One turn moves each row of this set onto another row. After a few examples, where does it send each row asked below?
Kuvi: [-37  -9  22 -39  25  34  -2  15 -41 -18 -14   2  41  16  24   0  16 -26
  21]
Dus: [ 13  -5  -9 -18   7  15 -17 -20 -15  14  -1   4  -7   0  26  -7  -4  26
 -18]
Namu: [ 31 -42  25 -13   4  20  -8   6 -34  16  -1  17 -14 -19 -58 -23  -4  -7
  29]
Tafu: [-17 -62   7 -29  -9  16 -30  -2 -40  -9  -6  38  15   0 -54 -20   3 -18
  42]
ruze: [  1 -27  -3 -59 -11  63 -47  22 -33   8 -33  55 -11   6  12 -25  20 -23
  22]
Tave: [-18 -61  25 -29  -9  22 -32   2 -32  -2  -3  43  14 -12 -60 -23   3 -13
  33]
Poper: [-19 -42  37 -43  12   5 -26  13 -27  18  26  16  29  -6 -55 -32 -10 -29
  12]
suku: [  1 -11  -5 -44 -14  33 -54   2 -35 -15 -16  54 -14  -6  16  14  37 -12
  -5]
rigu: [-19 -60  15 -21   2  10 -25  11 -30  -7  -2  56  18  -3 -59 -24  -5 -13
  26]
faki: [ 31 -15 -12 -51  -4  54 -32  17 -36  -4 -29  65  -7   8   8   0  16 -27
 -14]
Taku: [ 15 -38  38 -18  12  10 -13  14 -25  18   7  25  -8 -32 -62 -28  -2 -11
  14]
mufa: [ 17 -46  39 -16   1  19 -10   4 -25  22   6  24  -4 -24 -62 -27  -8  -4
  20]
Mopal: [-20 -25  13 -61  22  24 -12  32 -17   6 -16   9  36  14  44  -2  -1 -44
   7]
Nagim: [-23 -56  19 -27  -2   7 -32   3 -30  -6  -2  50   9 -20 -61 -23   5 -14
  26]
rel: [  9 -15  -6 -57   0  57 -67   9 -38 -10 -17  28  -8  -2  16  -5  35  -8
   6]
fonep: [-14 -48  42 -36   5  15 -19  11 -27  21  20  10  33  -2 -53 -30 -15 -24
  23]
rore: [ 28  -2  -6 -25   7  16  11   0 -15  22  -5  31   8  16  20  -4 -22  -9
 -36]
sibo: [-20 -15  17 -31  12  23   1  34  -7  12 -26   8  40  17  33 -27  -9 -33
  28]
pirof: [  2 -14   5 -48   6  65 -31  -3 -59 -13 -21  42 -21  -4   4   1  37  -2
   9]
Sor: [ 26 -15   5 -30  17  18  11   3 -10  29 -13  16 -18  -8  35  -2 -13   0
 -20]
fub: [ -3   2 -11 -48 -12  37 -36   6 -35  -5 -24  58 -21 -10   9  -3  40 -10
 -15]
Minif: [  7   4  14 -24  19  28  15 -20 -37  19   7   2  -7   5  17  -6  -4  17
 -18]
doti: [-21   1  22 -45  10  13 -30  30 -22  -8  -2   5  41  11  33   9  19 -42
   4]
fov: [ 17 -13  -4 -23  -4  25   0  -9 -11  40 -10  29 -19   6  21 -30 -20  13
 -10]
kasa: [-13  -7  13 -27  23  21 -22  30 -14 -14 -22 -14  41   5  34  -3  13 -21
  21]
dito: [ -8 -43  34 -39  13  13 -22  17 -31  22  27  24  29   7 -56 -34 -20 -24
   7]
labus: [ -4 -42  30 -40   8  13 -18   7 -36  23  26  -3  29  10 -48 -30 -17 -29
  23]
Sutep: [ 23  11  13 -13   6   4  -4  -1 -13  17   2  10 -10 -11  26   9   5   3
 -24]
suzod: [-33   9  12 -50   9  18 -19  36 -24  -8 -16  16  37   8  25  -6  27 -44
  -1]
Givin: [ -5 -13   2 -37  13  25  -5  36 -19 -14 -28  31  49  23  25   1  -1 -49
   3]
tate: [  7  21   7 -21   8   4  11   5 -13  22  -4  12  -4  -7  22  -9   6  -2
 -31]
Fofu: [ 24 -41  36 -14  14  20 -11  24 -28  15   2  36  -4 -19 -64 -28  -6 -12
  17]
sobem: [  1 -38 -14 -59  -2  45 -36   6 -32  -3 -33  60 -19  -5  27   4  19 -15
   1]

dito turns into rigu
Namu turns into labus
rore turns into Givin
And these:
Sutep turns into doti
rel turns into Dus
tate turns into suzod
sibo turns into ruze
mufa turns into fonep
Minif turns into Kuvi
Taku turns into Poper
sobem turns into Sor

One turn moves each row of this set onto another row. After a few examples, where does it send each row asked below?
tem: [ 10  33 -11 -33  12  32  36  -2 -11   0 -16   3 -54  37 -50 -28  12  -7
  37   1   7  12 -15 -10 -23]
vozi: [ 22   1 -21  -7  13  -6 -24  26 -22  35 -13  -3  -6   0 -11 -26  31  -7
  34 -24  35  10  -1 -24  12]
riri: [ 24  40 -36  30  -8  31  31  15   1  26 -12  34   1  34 -19 -12  28 -12
  17  -3  -1 -28 -16  23  -8]
vuku: [ 25   8  -4  18 -10 -28   1   4  -2  28  44  14 -20  48 -28  25  34 -27
  35 -19  24 -15 -20 -28 -10]
Zul: [ 24  53 -25 -21 -45 -23 -11  16 -44  -6  34 -15 -16  32 -16  14  10  -8
  32  20  -1  -6 -16   8 -21]
rol: [ 53  40 -31 -13 -34  -6  -3 -11  12  -4  -5   0 -50  15 -30  -7 -35 -45
  15   1  23  -1  14 -15 -17]
Gad: [ 31   0 -21  34  14   7  24  31   3  41 -21  27 -21  -1 -42  -7  -1 -19
  16  15  29   3  10 -21  -5]
mabav: [ 45   4 -28 -12 -51  20  42   4 -16   3  -8  -9 -26  51  -4  15 -26  16
 -21   9  19  21   2 -32 -41]
repa: [ 33   2 -34  12  31  10 -10   4 -35  -9  -4  15 -11   4 -19  15  37  15
  -7  10  -3 -15  11 -16 -48]
Bipi: [ 19  25 -14 -33 -11  20 -10  40  -1 -23  -3   2 -14   3  -1 -11  -3   8
 -22  11   2  32  18 -29 -19]
vagu: [ 30  33  -8  -4 -12   6 -42 -11 -35 -28 -23 -16 -23  32  18   5 -26  13
   1   1  19   8 -42 -29 -24]
non: [ 15  20  -1 -21 -29 -28  11 -32  -5  39  14   8 -38  34 -35   8  -6  17
  26   3  19 -28   7 -47 -22]
fik: [ 24  12 -47  20  20  18 -19   7  -7   6 -23  25 -25  33  -2  -2   5 -13
  10   2  36  54 -45 -19   0]
vono: [ 17  10  -4  -1  14  -9   8  37 -19   6 -47  -4 -58  12   6 -18 -16   7
  -2  11  28  19   9 -20 -49]
pipu: [ 59  33  17  18 -29   7  42  29 -12  12 -24 -10 -18  62 -15  16  23   0
 -11 -11  32  -7  -9 -34 -17]
nif: [ 26  10  -4  53 -21   0   8 -22 -12  25 -10 -15 -22  57  -4  11 -14   6
  -4 -21  13  -7 -48  -6 -47]
tusel: [ 36  26 -38  39 -16  10  42 -15 -25  -9 -10   7  14  51  -6  13   5 -28
  12  30 -14  22  -4  -4  -3]
linel: [ 63  19 -19   8 -12 -44  10  -5  12  14   5  40   1   7 -22   1  -4  10
 -15   3 -11  13 -18 -19 -13]
pebob: [ 40  53  11   6 -27  16  21 -37 -24  12  10   4   4  47  -8  25   0   5
 -12   2  10 -11  23 -31 -40]
nili: [-11  23 -43   6 -21  25  -9   9 -18  14  12  -7 -23  37   9  17  -5  12
 -25 -16  21 -37  28  -8  -4]
belu: [ -9  -2 -34 -15 -37 -24   2 -14 -34  -8  12  -9 -55  47  11   3   0   0
  17  -1  17  45   0   1 -38]
sezuz: [ 30  -1 -20  17 -29 -15  24 -28 -46  16 -10  36 -44  51   0  23   0 -17
  24   6  40  15 -21 -35  11]
Tir: [ -3  39 -27 -37   3 -16 -15  17  17 -27  11  -2 -24  22   2 -11  10   1
  37   9  10  -6  11  17 -28]
Noto: [-10  -4  -5  21  -2 -23  -8 -11   8  38 -41  18 -24  22 -34 -24   4  10
   5 -17  35  -9 -25 -17  -3]
Zuva: [ 14  12  -3  -4 -11  -3 -33 -42  -5  -1  25  18 -25  26  -1  18  -7   0
  41 -19  46 -27 -16  -2 -17]
Susam: [ 16 -25 -26  24 -11  -4  20  20 -28  -4 -31 -12 -28  31  18 -23   9 -10
  26  -7  -2   2 -27  31 -19]
Rodun: [ -9  38  13   4  17  -7  51   0  -6  19   2   7  -6  53   2   0 -14  19
  15  -4  24  -1   4  10  16]
nad: [  8  44 -41  -2  -4  21 -20  -2 -20 -10  29  29 -33  30  14  -2  23 -12
  30   4 -28  12 -30   4 -13]
suver: [  7  50   7  -9 -25  -9 -16  30 -34  14  -9 -19 -27   8 -24  11  -1  19
 -12 -14  53  29   5 -27 -31]
Digam: [ 55  38 -45   3  -7  15  16  28  -9  19 -11 -32   4  53  -6 -22  33 -12
  21   8   2  26  -3  15 -22]

sezuz turns into fik
Zuva turns into Noto
rol turns into linel
And these:
Digam turns into Zul
riri turns into Tir

One turn moves each row of this set onto another row. After a few examples, where does it send each row asked below?
soso: [-46  -4 -24 -57  30   4 -10 -14 -17  25  23  12  -3 -43 -16   3  15 -18
  11 -14 -48  11 -21 -48  -5]
ginak: [ -4   7 -57 -17  47   6  17 -13 -31  19  18 -15   9 -30  -4  18  36 -30
  -4  -3  -9  41 -25 -29   4]
Zag: [-45 -12 -15  13   8   3  11   9 -42  18  -2   9   5  57  46  19  16 -14
  19 -11 -15   2  -6 -23  23]
noka: [-39  -4 -25  10 -35  16  -5  -8 -37  -7  19  -8   0 -13 -25  -2  22  10
 -22   4 -18 -22  -8  20 -17]
Sova: [-40 -11  19  25  21 -10  -2  -8 -34 -11   5 -10  -4  10 -16  -6  58 -58
  26 -40 -40   8 -30 -26  -9]
zer: [ -4 -18 -58 -20  16   4   5  23 -44 -27  11 -25  -7  42 -14 -30  30 -28
   3  -9 -31   1 -21   4 -15]
kuzi: [-30  -6  14 -16  -7  29   9 -35 -26  40  10 -19  11   3   7  -5  14  13
  28   1 -21  13  27  20 -21]
tebat: [ -5   2 -50 -26  13  -3 -13 -31 -29  18  21  13  -6 -23  -7 -37  48  -9
  26 -35 -20 -24 -14 -34  -4]
tifuz: [-54  -2 -35 -40  14   8  22   7  24  -2   3  15  38  -1  36 -15  23   1
  16   1 -28  -7 -31   5   0]
parip: [-70 -18 -31 -44   6  10 -30  24   1   8  30 -10  -1   2  -1   9  20   4
  23 -16 -28  26 -15 -35  -9]
Seba: [-35 -20 -16 -30  14   9  21  42 -12 -30  -2   3  -5  22  14   3   2 -21
  18  -4 -53   3 -28 -20  34]
tiraz: [-24   3  23 -25 -11  42 -14   6 -52 -20   2 -11  35  -6  10  14  31  -9
 -23 -32 -45 -11 -24 -14  -4]
rom: [-10  13 -15 -20  11   1   7 -29 -57  41  48   4   8  21   5  -6  27  -3
   5 -61 -27  15   0 -38  -7]
bosim: [-38  -4 -14  21 -20 -13   1  -7 -10  54  20 -26   5 -30   5  25  12 -15
   0 -23 -46   5 -35  15  11]
Puzu: [-34  30 -16 -12  16 -31 -12  -9 -51 -24  27  -9  11   4   2   6  44 -22
  -6  19 -28  41 -16  -2 -35]
pofu: [-22  34  19 -31 -12 -12  22  -6   1 -12   6 -23   0 -25  -1   2   9  -4
   5  -7 -27 -24 -15   6 -27]
togi: [-19  22  -9  -3   2  26 -11  -4 -13   6  40 -35 -11 -24  37 -30  24 -11
 -27 -14 -45   5  -3   7  10]
tufar: [-22 -45 -19 -16 -12  -4   4  -2 -42 -11   1 -28 -17  15 -11 -23  48 -40
  -6  -4 -56  26 -28 -31 -30]
liko: [-31 -16 -37 -29  -3   8  52   8 -30 -16  12  -1  32  43  11   2 -15 -21
  -7   1 -24  -1 -22   5   6]
Guton: [-22 -19   6 -14  -1  22  11 -17 -63   9  53  23   8  -6 -19 -31  37  -3
  49 -16 -14   4 -25 -22   6]
kip: [-21   3 -16   8  29 -17  -5  15   4  -1  -2   4  15  22  13  -7  26 -15
  42   2 -39 -23 -19  -5  49]
balo: [ -3 -17  21  -8  14 -12   1 -17 -47  24 -24 -22   6  15  12  40 -11 -24
  24 -39 -28  -6 -39  -2  -6]
taba: [  7 -34 -19   9  21  15 -34 -10 -33  -4  18 -16   5 -19  37  25  22 -32
  -3 -31 -43  -9 -51  11  17]
teki: [-27 -13 -16 -18   4 -18  39 -29 -30  12  17 -11  36  -6  -8  -3  50 -47
 -13   5 -53   9 -35   3 -49]
rikep: [-46   9  -9 -44  -7 -13  32   5 -25  35  14 -19  53  12 -17 -18  18 -41
  25  -3 -51  -6 -31   3 -14]
navuv: [-76 -22 -22  -4  37  12  -5  -5   2  -1  14  15  25  28  22  17  -8 -13
  14   4  -6   8 -20   0  15]
Vun: [-14   4  -8  16  24  12  12 -23   0  26   6 -22 -30 -27  29   3  32 -27
  36  -4  -5 -11   4  14   1]
mefaz: [-37  12 -18  -5  26  38   0   8 -15  25   2 -12  -3 -19  -8  -3  27 -31
 -29 -33  -8 -25 -60  11   1]
kos: [-52 -34 -38  -5   8   0  32 -10 -53  18  34  20   9   4  26  31  10 -39
  24 -10  -1 -25 -32 -25 -20]
sasa: [-30 -15 -35 -20  45   8   9 -30 -61   8  55  27 -13  -5  -6  28   2 -27
  -5 -19 -20   9 -14 -24 -17]
tuz: [-15 -28  -1 -41  16  55  20 -15 -48   6  -8   4   2  10   4  14  23 -17
  16 -10  -1 -12 -23  21 -34]
Fef: [-27  16 -45  -2  32   0   8   0 -17 -12   7  15  26 -17  23   0  62  -5
  33 -32  -9 -35 -12 -20 -16]
rone: [-22 -19  -5  -4  20 -13  -8 -15   7   6  16 -31 -25   0 -16  17 -24  -4
   3 -12  -7  -4 -44  18 -17]
faf: [-26   3  -6   7 -10  17   4 -22 -80  17  10   8  10 -24  32   2  17 -30
  15  -9 -54 -13   6  27   5]
zeg: [-25 -44  -2   8  15 -21  -2 -17 -38  11   7 -11   6  -2   4 -44  21 -14
  20 -28 -30  16 -79 -27 -16]
sedop: [ -6   8 -13 -43  30  18 -11  -1 -52  23  53  10  21  12 -16  21  51 -21
  23 -15 -11  32 -40  -9   3]
tosa: [-34  14  16  11  46  -4  31  26 -36   4   2 -25  15  17   7   1  19 -41
  15 -33 -60   9 -14 -35  12]
Lozap: [-25 -35 -22  17  51 -14 -10 -18 -20  -3  45 -14  15  11  -3 -26   1 -28
  26  27 -44 -12 -15  11   4]
nelug: [-39 -35 -13 -17   8  35 -36  -3 -60  43  -5  -3   8   8 -15   8   4  -5
  -4 -16 -44  10 -35  25   1]
Zup: [-30 -17   3  15  38 -18 -19 -35  -7   1  47 -17  27  14 -17 -11  47 -25
   6 -10 -48  27 -22  13 -26]
Mas: [ 24  -8   2 -29  -6  -5 -19 -18 -48 -25  -7 -24  -3  10  23   0  13   4
  15  -5 -40 -15  -1   5 -20]
zuf: [-40  16   9   5  -1 -34   6   0 -31  10  56  -6 -10  14  -2 -19  41 -26
  14 -18 -14  18 -63  -2 -23]
duzul: [-21   5 -25  -1   6 -17  17 -15  -6  25  16 -11  56  49   9  -9   4  -3
  12   4 -23  -8  -8  11  25]
temev: [-25 -16 -26   2   9  10  34 -23 -36  16  19 -12   2 -45  -6 -34  18  -2
  20  -8 -25  29  -6 -51   9]
Medu: [-10 -17   9 -39  32  45  -4  12   0  24  -2 -32 -29  -3  26  17  28 -21
  11 -23 -23  20 -32 -10  -3]
Pab: [-27 -14 -16  -9  29 -19   0 -25 -62 -14 -30 -10  38 -20   8 -12  26 -21
   3   0 -45  32 -35 -32 -28]
visaf: [-14  -9 -43 -21 -11   2  19  17 -17   7  -3   7   7  36  59 -22  44   9
  17  -4 -34 -10 -13 -11   8]
gokop: [-14 -24 -22 -11  16   2  -4 -13 -31  34  40 -18  34  26  47  -4  23  27
   6 -21 -43  17   2 -40 -11]

balo turns into Vun
Zag turns into kip
parip turns into rikep
And these:
Zup turns into rom
Guton turns into zeg
mefaz turns into noka

One turn moves each row of this set onto another row. After a few examples, where does it send each row asked below?
bivul: [ -1 -13  -6  -7   0 -44  48 -48   8 -13  -8  30  25 -15 -55  52  50  23
  33 -26 -15  22 -46]
Padu: [ -7  -6   0 -14   1 -49  49 -51   4 -18 -12  26  28 -11 -54  55  43  23
  27 -31 -10  18 -47]
golo: [-34 -13   2  -4 -34 -50  20  30   2  49  -2   2  27  17 -10  29 -18  24
  25 -51   7  19  20]
ruluv: [  0 -25  -3  42  29 -19   2   9  16 -23 -13 -26  30  12 -20  13  33  13
  11 -47 -16  41  -2]
rekev: [-38 -29  28   6  25 -22  14 -12  13  75 -35  13  39 -15 -71  36  28  26
  -2 -62 -12  19  -3]
nolug: [ -4 -16   2 -15   0 -43  44 -46   4 -13 -16  32  20 -23 -49  39  50  22
  22 -18 -13  19 -45]
kadu: [-45  23 -17  -5 -43 -28  42 -13   1  47 -17  17  30  16 -37  40   6  24
  53 -39  15  10   9]
vosa: [-36 -38  40   8  30 -19  18 -16  20  67 -29  12  33 -18 -68  29  37  28
   9 -49 -16  15   7]
tes: [-33 -38  28  14  25 -20  18  -8  19  75 -31  18  37 -19 -70  37  35  27
   7 -60 -11  21  -3]
Kozu: [ -8 -21   6  33  37 -21   4  14  13 -24 -14 -27  21  14  -9  22  25  17
   8 -50 -22  37  -4]
tegi: [ -3 -17   3  -3  -6 -44  55 -50   0 -14 -11  29  30 -19 -54  44  41  13
  32 -31  -7  25 -48]
bave: [-20   6 -36   2 -30 -55  36  12  12   1  -7 -17  13  25 -40  42 -11  31
  31 -14   7   8  12]
vimu: [-27   6 -30   1 -32 -52  36  12  15   2  -7 -12  15  30 -36  39 -13  33
  31  -9   7  13  13]
poris: [-29 -15   0  -2 -30 -52  19  31  -2  49  -1  -5  25  14 -12  33 -18  21
  27 -58   5  14  21]
Bisiz: [-32 -44  29  14  22 -26  14 -13  16  70 -25  11  48 -15 -79  31  24  19
   3 -56 -14  19   1]
Ruzuf: [ -4 -28   7  29  35 -22  -2  12  21 -26 -16 -17  30   9  -8  14  44  20
  12 -47 -15  25  -1]
Bav: [ -5 -33   0  37  36 -21   2  20  18 -22 -12 -19  24  10 -10  23  30  15
  14 -45 -24  34  -5]
Siz: [-41  23 -21  -3 -40 -27  43 -13  -4  50 -19  13  26  10 -40  42   6  19
  54 -44  15   6   9]

golo turns into kadu
Padu turns into Kozu
And these:
tes turns into bivul
poris turns into Siz
Ruzuf turns into vosa
ruluv turns into Bisiz

